In the data rows, 128 means zero.
Every row has a hidden score. In each pair, how much higher is the second row's than the first's? 15 means about the same, 30 much higher and 0 much lower. The score is a weighted sum of the row's numbers plus the product of two more (or one squared), each taken from its middle value.
{81, 123, 97, 179, 184, 183, 83, 88, 129, 158, 160, 146, 208, 228, 145, 125}
{89, 86, 140, 140, 138, 122, 71, 113, 126, 79, 130, 128, 107, 123, 68, 83} 12
{76, 123, 140, 168, 177, 174, 116, 85, 126, 155, 193, 124, 226, 202, 140, 147}
{83, 85, 167, 102, 135, 97, 61, 105, 140, 40, 139, 109, 91, 112, 48, 59} 14
{143, 120, 59, 202, 118, 173, 100, 150, 105, 134, 28, 151, 143, 113, 158, 147}
{81, 129, 112, 131, 167, 173, 134, 90, 112, 155, 178, 141, 222, 211, 137, 157} 12
{175, 46, 131, 136, 115, 209, 158, 225, 172, 125, 101, 30, 97, 126, 165, 153}
{174, 199, 92, 128, 97, 111, 134, 136, 116, 166, 86, 129, 94, 73, 194, 86} 13
{43, 173, 110, 160, 214, 118, 63, 43, 114, 127, 149, 203, 213, 245, 136, 128}
{175, 159, 122, 113, 138, 103, 139, 152, 132, 152, 141, 142, 94, 97, 131, 133} 10
{115, 108, 189, 122, 146, 107, 127, 113, 130, 139, 145, 86, 125, 141, 142, 153}
{186, 146, 116, 129, 141, 119, 114, 205, 161, 163, 166, 139, 140, 131, 121, 115} 12
{91, 88, 161, 142, 90, 120, 212, 137, 52, 152, 175, 127, 201, 81, 79, 215}
{159, 95, 113, 108, 125, 167, 153, 166, 148, 153, 149, 85, 123, 147, 127, 159} 7
{139, 131, 78, 166, 139, 143, 97, 137, 135, 131, 84, 144, 140, 143, 147, 142}
{177, 138, 117, 98, 144, 174, 102, 164, 149, 149, 62, 115, 126, 93, 138, 144} 18
{187, 226, 105, 106, 88, 65, 128, 128, 93, 180, 162, 164, 93, 64, 178, 52}
{133, 126, 157, 115, 193, 108, 102, 82, 141, 102, 205, 139, 161, 177, 123, 143} 23
{197, 177, 129, 100, 117, 63, 139, 145, 108, 148, 180, 153, 68, 77, 143, 92}
{105, 129, 67, 153, 110, 159, 138, 126, 54, 143, 58, 174, 182, 124, 146, 177} 13
{166, 143, 101, 112, 135, 102, 148, 158, 159, 133, 135, 112, 81, 101, 138, 118}
{169, 169, 96, 127, 122, 108, 155, 127, 138, 154, 153, 138, 99, 108, 163, 124} 18
{36, 199, 92, 133, 196, 102, 54, 35, 153, 90, 139, 194, 206, 255, 121, 91}
{176, 50, 126, 128, 115, 222, 159, 233, 185, 124, 84, 35, 96, 120, 163, 147} 14
{103, 108, 106, 159, 163, 186, 131, 113, 133, 156, 171, 117, 198, 190, 131, 148}
{134, 124, 153, 122, 185, 105, 101, 85, 140, 100, 207, 136, 162, 174, 124, 141} 26
{119, 98, 107, 178, 114, 129, 151, 114, 103, 136, 140, 157, 133, 116, 96, 169}
{119, 145, 82, 175, 133, 124, 101, 113, 154, 102, 101, 141, 137, 157, 141, 124} 12
{169, 182, 102, 105, 110, 124, 130, 127, 125, 164, 108, 125, 99, 82, 168, 104}
{174, 117, 142, 104, 153, 127, 124, 153, 147, 136, 136, 109, 107, 107, 117, 156} 19
{154, 183, 167, 128, 115, 118, 116, 86, 102, 165, 141, 136, 133, 88, 138, 136}
{165, 175, 183, 78, 164, 96, 58, 188, 143, 164, 107, 152, 158, 107, 98, 115} 16
{100, 103, 152, 128, 111, 107, 64, 130, 78, 154, 82, 159, 143, 109, 54, 120}
{171, 142, 136, 119, 163, 108, 107, 172, 153, 152, 155, 141, 145, 137, 110, 146} 8
{192, 50, 104, 84, 97, 242, 168, 255, 173, 122, 80, 43, 76, 139, 166, 123}
{32, 175, 103, 179, 206, 103, 55, 41, 129, 113, 144, 198, 220, 250, 126, 112} 21
{120, 140, 190, 74, 127, 116, 165, 118, 192, 84, 127, 98, 124, 176, 148, 133}
{106, 107, 158, 142, 115, 109, 81, 137, 86, 149, 106, 162, 140, 105, 62, 130} 17
{198, 226, 72, 121, 112, 61, 130, 198, 135, 151, 137, 175, 85, 60, 206, 42}
{104, 100, 156, 137, 116, 109, 173, 149, 72, 142, 163, 155, 187, 86, 73, 195} 19
{146, 113, 154, 140, 187, 121, 109, 104, 131, 127, 194, 137, 152, 156, 123, 154}
{118, 113, 66, 157, 86, 193, 150, 135, 42, 161, 15, 150, 162, 86, 140, 180} 10
{81, 83, 172, 102, 141, 98, 52, 103, 130, 38, 132, 116, 93, 111, 40, 52}
{97, 82, 22, 197, 20, 240, 193, 131, 0, 201, 35, 137, 203, 105, 130, 181} 14
{109, 136, 159, 82, 123, 103, 178, 129, 120, 144, 122, 103, 127, 121, 147, 142}
{155, 147, 131, 121, 118, 168, 127, 108, 129, 167, 112, 112, 131, 93, 137, 150} 21
{123, 95, 188, 92, 147, 117, 114, 124, 122, 142, 144, 66, 119, 157, 136, 136}
{153, 98, 144, 157, 140, 134, 158, 150, 150, 121, 149, 94, 110, 132, 155, 176} 20
{129, 130, 132, 105, 132, 108, 105, 145, 98, 145, 109, 177, 148, 114, 65, 142}
{125, 109, 104, 114, 114, 137, 171, 117, 100, 133, 133, 160, 114, 132, 99, 177} 12
{126, 130, 141, 94, 135, 79, 92, 156, 89, 142, 114, 172, 163, 110, 67, 133}
{175, 221, 49, 153, 89, 69, 121, 163, 111, 173, 145, 205, 95, 72, 192, 37} 14
{127, 131, 49, 205, 127, 159, 71, 134, 122, 129, 39, 162, 149, 142, 159, 124}
{54, 88, 170, 255, 114, 119, 116, 75, 90, 152, 154, 129, 159, 132, 157, 154} 19
{170, 46, 159, 170, 117, 169, 162, 194, 142, 114, 146, 49, 100, 119, 167, 170}
{108, 91, 207, 126, 141, 115, 119, 117, 122, 143, 149, 63, 126, 139, 139, 143} 5
{79, 136, 131, 91, 105, 97, 127, 107, 216, 0, 145, 125, 73, 131, 60, 54}
{196, 183, 109, 104, 102, 53, 158, 155, 113, 132, 192, 148, 32, 59, 163, 61} 19
{102, 110, 131, 109, 120, 94, 94, 117, 144, 59, 145, 137, 89, 112, 78, 88}
{162, 169, 179, 83, 172, 89, 55, 179, 140, 160, 106, 156, 157, 110, 96, 122} 18
{165, 63, 127, 164, 136, 192, 158, 197, 168, 124, 125, 59, 112, 137, 155, 157}
{84, 101, 152, 106, 110, 84, 75, 99, 140, 35, 146, 103, 72, 110, 75, 70} 15
{100, 169, 135, 44, 42, 118, 255, 162, 161, 147, 77, 95, 84, 81, 192, 79}
{78, 93, 178, 205, 83, 114, 93, 102, 61, 164, 104, 133, 176, 68, 57, 144} 28
{44, 184, 112, 162, 206, 110, 66, 37, 148, 100, 155, 185, 203, 233, 127, 111}
{165, 74, 137, 133, 130, 151, 154, 170, 149, 127, 165, 70, 106, 139, 150, 164} 16
{89, 126, 114, 125, 108, 97, 112, 107, 168, 37, 142, 153, 83, 128, 75, 75}
{163, 208, 26, 193, 89, 57, 109, 157, 94, 176, 149, 218, 105, 87, 188, 43} 15
{94, 123, 91, 135, 107, 96, 117, 116, 158, 40, 150, 162, 73, 121, 79, 72}
{121, 124, 179, 114, 123, 134, 157, 109, 151, 138, 140, 99, 126, 140, 161, 157} 19
{97, 91, 28, 200, 34, 219, 177, 125, 0, 194, 33, 150, 195, 103, 131, 182}
{170, 223, 21, 187, 78, 56, 110, 153, 82, 185, 155, 231, 99, 76, 189, 26} 14
{120, 120, 192, 136, 125, 110, 161, 116, 181, 104, 156, 85, 129, 139, 142, 147}
{36, 195, 93, 143, 210, 109, 54, 33, 144, 103, 138, 201, 210, 255, 123, 99} 14
{181, 127, 145, 111, 132, 116, 164, 97, 120, 125, 191, 120, 88, 117, 132, 166}
{159, 175, 176, 86, 166, 72, 75, 166, 130, 157, 137, 172, 151, 126, 105, 132} 3
{123, 120, 139, 136, 125, 113, 118, 135, 100, 145, 121, 163, 149, 107, 72, 153}
{166, 177, 114, 118, 113, 135, 143, 108, 122, 163, 119, 128, 110, 99, 161, 129} 11
{117, 115, 139, 130, 128, 105, 98, 117, 100, 146, 104, 135, 136, 120, 82, 142}
{172, 137, 145, 100, 149, 90, 144, 135, 174, 106, 173, 114, 110, 139, 109, 139} 16
{161, 180, 119, 112, 111, 117, 134, 102, 116, 167, 129, 132, 111, 102, 157, 123}
{153, 142, 136, 124, 122, 152, 128, 103, 128, 161, 120, 105, 127, 102, 139, 155} 17
{114, 79, 117, 113, 99, 129, 164, 113, 61, 130, 149, 149, 103, 131, 102, 174}
{181, 144, 119, 98, 144, 176, 108, 169, 150, 147, 57, 114, 123, 91, 143, 142} 17
{99, 115, 116, 113, 125, 110, 116, 121, 172, 39, 150, 143, 81, 121, 69, 81}
{93, 91, 153, 215, 90, 134, 159, 110, 77, 152, 144, 148, 161, 73, 77, 182} 20
{50, 93, 191, 157, 51, 120, 112, 118, 0, 184, 90, 169, 237, 38, 13, 155}
{109, 102, 130, 118, 123, 108, 98, 116, 132, 74, 145, 139, 92, 109, 84, 104} 12
{81, 157, 141, 139, 199, 92, 77, 61, 167, 84, 185, 152, 197, 218, 111, 113}
{119, 124, 128, 116, 126, 92, 82, 143, 95, 151, 88, 159, 145, 112, 70, 119} 15
{187, 0, 123, 146, 98, 255, 160, 255, 180, 135, 121, 0, 98, 132, 165, 132}
{181, 205, 93, 95, 114, 74, 120, 160, 129, 157, 144, 150, 94, 72, 180, 62} 14
{169, 148, 132, 110, 134, 94, 154, 122, 152, 122, 169, 121, 89, 122, 126, 135}
{172, 136, 122, 97, 135, 179, 132, 149, 145, 140, 65, 105, 126, 96, 144, 162} 16
{109, 159, 161, 103, 212, 107, 94, 76, 164, 102, 188, 145, 188, 198, 119, 134}
{186, 23, 114, 125, 109, 231, 157, 249, 174, 128, 110, 8, 91, 136, 165, 143} 10
{108, 96, 37, 201, 48, 212, 181, 141, 7, 172, 13, 155, 188, 98, 146, 191}
{155, 161, 150, 84, 125, 111, 152, 55, 129, 102, 198, 128, 95, 140, 131, 138} 26
{199, 179, 135, 99, 127, 64, 136, 151, 104, 157, 177, 155, 70, 75, 139, 83}
{150, 99, 153, 164, 146, 113, 156, 131, 137, 118, 177, 106, 117, 134, 147, 181} 26
{170, 177, 96, 131, 118, 109, 158, 130, 135, 151, 142, 137, 99, 101, 173, 120}
{91, 106, 133, 111, 136, 113, 103, 110, 168, 38, 143, 135, 88, 125, 61, 82} 18
{165, 180, 121, 126, 110, 125, 151, 90, 117, 160, 140, 139, 115, 109, 160, 140}
{156, 158, 135, 84, 107, 163, 161, 103, 99, 159, 117, 128, 136, 87, 137, 161} 13
{173, 148, 107, 103, 141, 112, 134, 165, 141, 155, 111, 126, 87, 90, 138, 123}
{166, 60, 137, 69, 104, 235, 165, 224, 185, 125, 49, 48, 80, 124, 160, 131} 21
{166, 151, 104, 127, 128, 94, 160, 141, 146, 137, 164, 126, 80, 110, 147, 125}
{168, 68, 143, 155, 129, 160, 161, 182, 146, 116, 144, 67, 105, 131, 162, 170} 23
{85, 158, 219, 62, 83, 126, 176, 100, 197, 114, 75, 57, 111, 125, 154, 101}
{103, 110, 153, 147, 106, 116, 98, 128, 73, 159, 97, 162, 171, 90, 51, 143} 22
{109, 111, 62, 177, 60, 191, 196, 116, 24, 172, 53, 153, 184, 105, 138, 198}
{93, 141, 133, 149, 202, 161, 94, 88, 146, 141, 165, 141, 202, 193, 144, 142} 16
{167, 29, 149, 157, 105, 213, 154, 227, 167, 128, 117, 9, 103, 107, 165, 148}
{146, 119, 121, 67, 87, 201, 189, 160, 75, 170, 87, 109, 189, 87, 111, 183} 14
{182, 217, 122, 103, 91, 74, 124, 107, 88, 179, 159, 157, 101, 76, 167, 72}
{183, 229, 87, 116, 93, 73, 145, 137, 110, 174, 161, 174, 89, 72, 179, 60} 9
{142, 112, 173, 117, 125, 162, 165, 150, 184, 123, 95, 78, 108, 114, 160, 153}
{70, 130, 109, 181, 193, 168, 74, 77, 119, 154, 161, 155, 209, 222, 145, 129} 17
{166, 96, 119, 125, 139, 166, 143, 175, 159, 158, 160, 89, 133, 157, 120, 150}
{79, 179, 152, 48, 40, 116, 255, 144, 190, 112, 79, 78, 85, 85, 176, 66} 7
{114, 156, 164, 96, 214, 110, 95, 76, 164, 96, 189, 146, 178, 196, 115, 128}
{90, 92, 177, 188, 99, 110, 44, 131, 75, 160, 90, 159, 171, 75, 39, 112} 22
{168, 161, 149, 98, 153, 90, 89, 176, 134, 159, 158, 152, 145, 134, 112, 123}
{161, 151, 123, 95, 120, 169, 140, 105, 126, 159, 108, 114, 122, 99, 139, 153} 19
{81, 130, 112, 112, 113, 103, 127, 108, 190, 8, 153, 151, 77, 133, 55, 68}
{164, 93, 155, 147, 159, 137, 164, 146, 126, 105, 155, 111, 108, 165, 166, 181} 24
{186, 155, 113, 137, 147, 104, 124, 198, 157, 151, 155, 149, 127, 127, 138, 120}
{97, 161, 156, 103, 210, 109, 90, 61, 164, 86, 189, 146, 184, 208, 121, 122} 19
{118, 120, 57, 184, 105, 176, 150, 140, 60, 145, 45, 171, 182, 133, 160, 183}
{133, 125, 47, 201, 129, 166, 68, 141, 117, 139, 36, 159, 148, 131, 156, 127} 16
{165, 175, 105, 121, 110, 127, 141, 112, 122, 167, 120, 127, 107, 98, 165, 120}
{114, 147, 140, 64, 81, 102, 220, 155, 125, 152, 110, 102, 103, 93, 173, 115} 12
{110, 110, 116, 89, 100, 139, 186, 108, 72, 141, 125, 148, 121, 127, 93, 186}
{170, 165, 90, 131, 124, 114, 153, 141, 143, 150, 141, 135, 99, 104, 168, 122} 14
{146, 81, 152, 181, 146, 149, 147, 157, 156, 126, 155, 74, 123, 119, 144, 170}
{87, 94, 154, 128, 131, 105, 69, 110, 121, 62, 120, 122, 95, 110, 73, 81} 13
{185, 157, 131, 81, 143, 121, 126, 163, 132, 149, 119, 136, 87, 83, 125, 127}
{107, 100, 157, 153, 107, 115, 167, 139, 77, 146, 159, 157, 173, 84, 73, 184} 18
{140, 137, 144, 138, 192, 114, 116, 126, 151, 137, 155, 145, 145, 151, 114, 156}
{181, 139, 112, 101, 143, 96, 136, 172, 158, 135, 142, 117, 89, 102, 126, 117} 8
{82, 130, 135, 168, 184, 167, 104, 86, 134, 147, 178, 131, 217, 192, 140, 145}
{68, 145, 88, 170, 198, 157, 74, 65, 110, 152, 156, 186, 207, 242, 146, 128} 18
{62, 82, 99, 186, 48, 154, 197, 74, 8, 165, 116, 172, 159, 95, 81, 194}
{144, 130, 173, 98, 192, 100, 105, 103, 163, 90, 202, 123, 155, 170, 106, 134} 19
{140, 109, 130, 103, 143, 93, 122, 152, 129, 139, 155, 91, 108, 152, 149, 134}
{165, 187, 126, 111, 117, 115, 131, 100, 115, 164, 139, 142, 116, 103, 152, 125} 16
{76, 97, 106, 123, 61, 151, 212, 83, 16, 160, 118, 165, 148, 107, 83, 201}
{185, 43, 108, 84, 111, 227, 157, 239, 171, 125, 90, 37, 84, 146, 158, 138} 12
{98, 161, 92, 145, 198, 137, 87, 74, 130, 140, 155, 182, 189, 215, 147, 145}
{122, 106, 115, 94, 118, 125, 140, 119, 96, 131, 119, 148, 106, 139, 93, 158} 14
{128, 129, 126, 103, 131, 88, 115, 155, 94, 142, 120, 167, 153, 111, 79, 139}
{122, 142, 131, 66, 78, 86, 189, 156, 113, 158, 105, 93, 69, 95, 187, 90} 11
{58, 137, 107, 128, 91, 77, 99, 93, 176, 0, 148, 142, 59, 126, 66, 38}
{115, 154, 183, 51, 129, 116, 162, 113, 202, 82, 117, 105, 131, 191, 149, 125} 21
{88, 151, 207, 77, 101, 115, 162, 96, 170, 116, 98, 69, 131, 130, 138, 126}
{164, 72, 148, 131, 148, 145, 161, 154, 128, 109, 166, 99, 100, 155, 145, 167} 23
{127, 115, 177, 89, 143, 102, 119, 128, 132, 142, 133, 79, 112, 145, 147, 131}
{77, 126, 255, 137, 81, 127, 160, 91, 178, 143, 92, 41, 140, 108, 158, 125} 20
{108, 147, 195, 103, 90, 119, 163, 121, 172, 151, 88, 69, 103, 110, 178, 106}
{154, 94, 110, 109, 122, 161, 173, 150, 140, 147, 158, 84, 117, 147, 137, 168} 15
{125, 136, 146, 102, 198, 119, 92, 71, 126, 99, 204, 147, 144, 177, 132, 125}
{81, 90, 162, 101, 125, 87, 58, 106, 140, 39, 132, 109, 91, 109, 50, 58} 9
{110, 79, 153, 125, 157, 136, 85, 119, 131, 84, 143, 127, 112, 120, 59, 88}
{127, 104, 55, 168, 88, 197, 135, 142, 63, 165, 32, 139, 159, 97, 142, 164} 9
{99, 101, 164, 185, 106, 112, 80, 123, 87, 158, 99, 150, 165, 84, 55, 134}
{170, 191, 130, 117, 122, 104, 142, 96, 118, 156, 168, 158, 119, 114, 151, 132} 10
{109, 129, 58, 157, 117, 170, 115, 129, 66, 150, 55, 177, 186, 135, 152, 168}
{94, 149, 127, 149, 196, 154, 102, 78, 140, 145, 180, 151, 205, 209, 144, 148} 17
{94, 112, 160, 141, 102, 110, 68, 128, 63, 166, 78, 163, 179, 85, 35, 125}
{129, 136, 150, 78, 105, 116, 184, 138, 140, 145, 122, 104, 99, 119, 169, 132} 4
{63, 120, 155, 92, 96, 76, 85, 105, 184, 9, 128, 90, 64, 109, 69, 29}
{130, 145, 164, 99, 112, 110, 156, 130, 157, 151, 105, 89, 100, 116, 173, 115} 17
{159, 99, 138, 119, 158, 132, 155, 140, 139, 119, 168, 111, 106, 157, 138, 167}
{35, 183, 110, 171, 208, 109, 57, 37, 140, 114, 148, 194, 227, 250, 125, 108} 17
{151, 59, 164, 156, 144, 155, 156, 150, 128, 115, 179, 90, 108, 145, 131, 159}
{48, 174, 108, 165, 203, 112, 63, 46, 122, 125, 152, 197, 213, 238, 133, 127} 12
{118, 147, 134, 60, 69, 101, 205, 158, 118, 160, 100, 95, 69, 91, 192, 90}
{72, 124, 138, 188, 146, 118, 104, 77, 99, 149, 138, 153, 160, 174, 153, 146} 23
{167, 133, 142, 118, 143, 126, 129, 146, 134, 149, 127, 116, 104, 93, 123, 152}
{94, 79, 165, 120, 142, 118, 70, 105, 125, 58, 138, 115, 88, 110, 64, 75} 16
{97, 137, 221, 105, 108, 113, 167, 107, 213, 79, 127, 74, 141, 161, 146, 121}
{114, 103, 48, 187, 73, 202, 168, 154, 30, 157, 23, 160, 194, 107, 150, 187} 10
{78, 142, 231, 70, 89, 115, 163, 93, 172, 118, 87, 54, 126, 130, 142, 118}
{61, 138, 117, 117, 92, 71, 98, 94, 175, 0, 150, 134, 53, 119, 70, 29} 12
{179, 55, 116, 112, 139, 203, 159, 208, 163, 119, 115, 62, 95, 152, 150, 150}
{91, 154, 211, 53, 84, 129, 197, 109, 181, 129, 78, 70, 128, 127, 148, 121} 15
{100, 116, 75, 174, 174, 188, 96, 105, 127, 158, 140, 144, 189, 203, 134, 128}
{59, 169, 222, 61, 86, 117, 172, 77, 201, 88, 84, 54, 131, 133, 135, 97} 5
{149, 152, 157, 85, 207, 98, 98, 119, 163, 108, 185, 147, 156, 168, 107, 122}
{84, 100, 160, 110, 147, 107, 71, 101, 139, 47, 135, 134, 96, 115, 51, 66} 17
{92, 111, 105, 164, 160, 183, 129, 106, 121, 156, 167, 124, 205, 190, 132, 152}
{64, 100, 170, 88, 115, 77, 58, 94, 165, 6, 134, 92, 75, 114, 46, 34} 12
{84, 137, 138, 168, 202, 163, 84, 82, 143, 143, 167, 139, 211, 195, 143, 137}
{156, 115, 162, 118, 196, 116, 102, 109, 129, 123, 195, 136, 149, 151, 118, 153} 17
{165, 134, 154, 102, 128, 123, 168, 141, 130, 108, 137, 158, 93, 132, 149, 156}
{123, 104, 50, 179, 74, 213, 143, 141, 46, 168, 12, 142, 166, 94, 145, 170} 11
{87, 112, 138, 105, 115, 82, 85, 111, 154, 38, 142, 119, 79, 115, 71, 65}
{155, 60, 148, 92, 99, 228, 161, 217, 183, 124, 60, 49, 91, 109, 157, 132} 20
{205, 175, 115, 104, 118, 66, 151, 159, 115, 145, 184, 157, 59, 73, 150, 87}
{108, 112, 125, 87, 105, 125, 125, 116, 71, 150, 91, 156, 132, 124, 71, 151} 16
{112, 120, 146, 128, 109, 120, 88, 131, 80, 161, 91, 168, 169, 97, 49, 138}
{130, 136, 160, 92, 118, 94, 141, 138, 147, 147, 118, 93, 100, 124, 169, 118} 5
{169, 207, 0, 209, 76, 48, 101, 170, 79, 184, 157, 233, 94, 75, 194, 12}
{172, 130, 136, 110, 125, 102, 168, 99, 136, 109, 193, 105, 66, 112, 134, 140} 22
{59, 110, 152, 98, 134, 88, 70, 107, 177, 2, 130, 114, 75, 120, 38, 21}
{92, 89, 129, 152, 142, 123, 82, 108, 124, 84, 133, 139, 104, 125, 77, 94} 18
{177, 62, 126, 104, 116, 226, 165, 229, 188, 126, 72, 35, 89, 130, 172, 147}
{168, 182, 97, 126, 115, 100, 153, 118, 127, 156, 154, 143, 100, 103, 169, 117} 15
{174, 46, 149, 137, 122, 170, 157, 194, 143, 118, 155, 48, 96, 133, 159, 162}
{91, 79, 120, 170, 144, 141, 73, 119, 122, 94, 124, 140, 116, 130, 64, 85} 18
{100, 132, 129, 102, 112, 100, 124, 116, 194, 35, 138, 138, 92, 131, 69, 78}
{90, 131, 123, 155, 196, 178, 87, 94, 145, 150, 169, 132, 209, 204, 146, 133} 18
{125, 135, 168, 82, 110, 120, 175, 127, 146, 145, 114, 98, 109, 124, 163, 139}
{85, 121, 237, 119, 101, 104, 140, 100, 163, 123, 118, 51, 125, 121, 150, 122} 18
{175, 183, 100, 127, 114, 121, 158, 127, 132, 152, 133, 139, 97, 96, 172, 120}
{128, 108, 133, 99, 142, 91, 115, 137, 112, 124, 141, 132, 126, 141, 110, 150} 17
{92, 127, 107, 122, 109, 101, 129, 110, 183, 26, 158, 140, 71, 125, 79, 75}
{157, 88, 152, 176, 145, 135, 164, 143, 140, 118, 172, 93, 116, 143, 154, 178} 24
{81, 130, 128, 106, 119, 98, 113, 104, 176, 12, 155, 136, 59, 115, 71, 52}
{163, 72, 167, 142, 120, 168, 166, 179, 155, 116, 114, 61, 98, 115, 170, 166} 22
{101, 147, 164, 139, 124, 136, 148, 88, 162, 133, 135, 124, 147, 150, 163, 145}
{69, 94, 155, 250, 87, 129, 133, 81, 102, 158, 132, 128, 141, 128, 165, 150} 18
{163, 67, 143, 161, 129, 171, 155, 189, 160, 121, 130, 59, 108, 118, 162, 166}
{76, 164, 99, 151, 206, 138, 76, 58, 121, 141, 157, 191, 205, 233, 145, 140} 16
{141, 119, 162, 113, 194, 117, 105, 82, 130, 104, 209, 134, 144, 167, 125, 141}
{121, 117, 59, 181, 91, 180, 136, 125, 56, 161, 37, 156, 156, 102, 143, 172} 7
{155, 213, 0, 206, 68, 68, 121, 145, 80, 183, 139, 235, 91, 81, 190, 30}
{159, 146, 100, 114, 97, 186, 192, 169, 107, 123, 24, 108, 109, 59, 178, 161} 16
{139, 65, 66, 158, 94, 187, 181, 165, 124, 164, 157, 84, 144, 155, 128, 166}
{62, 153, 83, 158, 202, 152, 63, 54, 95, 152, 146, 202, 207, 249, 146, 126} 21
{112, 102, 72, 212, 161, 166, 114, 110, 126, 157, 152, 140, 164, 190, 134, 140}
{105, 121, 117, 106, 116, 90, 92, 138, 157, 54, 137, 154, 91, 112, 66, 71} 7
{74, 91, 183, 204, 81, 113, 87, 103, 56, 167, 99, 134, 182, 64, 53, 142}
{169, 166, 126, 97, 122, 158, 129, 114, 130, 163, 111, 129, 119, 97, 139, 143} 11
{167, 58, 130, 161, 131, 190, 153, 206, 166, 119, 113, 55, 108, 121, 157, 157}
{132, 138, 151, 88, 110, 112, 167, 136, 148, 148, 119, 99, 90, 123, 174, 124} 12
{58, 117, 173, 79, 91, 82, 82, 97, 203, 0, 117, 87, 75, 118, 51, 26}
{166, 85, 134, 122, 151, 146, 161, 153, 140, 120, 167, 97, 101, 163, 146, 166} 20
{22, 172, 108, 195, 203, 101, 51, 39, 133, 111, 145, 196, 227, 250, 121, 109}
{173, 135, 125, 90, 149, 168, 114, 158, 165, 133, 80, 104, 125, 106, 136, 148} 12
{96, 103, 162, 132, 109, 106, 42, 143, 73, 156, 74, 169, 158, 100, 36, 109}
{147, 132, 87, 194, 132, 142, 116, 131, 141, 109, 84, 137, 124, 136, 160, 146} 7
{100, 99, 167, 112, 163, 112, 64, 112, 117, 80, 133, 153, 114, 112, 50, 80}
{137, 132, 131, 90, 136, 107, 133, 151, 93, 139, 136, 182, 163, 112, 70, 163} 8
{100, 147, 127, 110, 186, 100, 82, 61, 141, 78, 194, 152, 147, 196, 126, 102}
{152, 145, 145, 130, 113, 170, 126, 103, 124, 166, 111, 107, 130, 80, 141, 149} 13
{124, 104, 56, 161, 71, 216, 152, 142, 45, 169, 10, 136, 164, 86, 141, 174}
{163, 176, 122, 124, 111, 116, 145, 87, 114, 167, 151, 134, 116, 112, 156, 132} 16
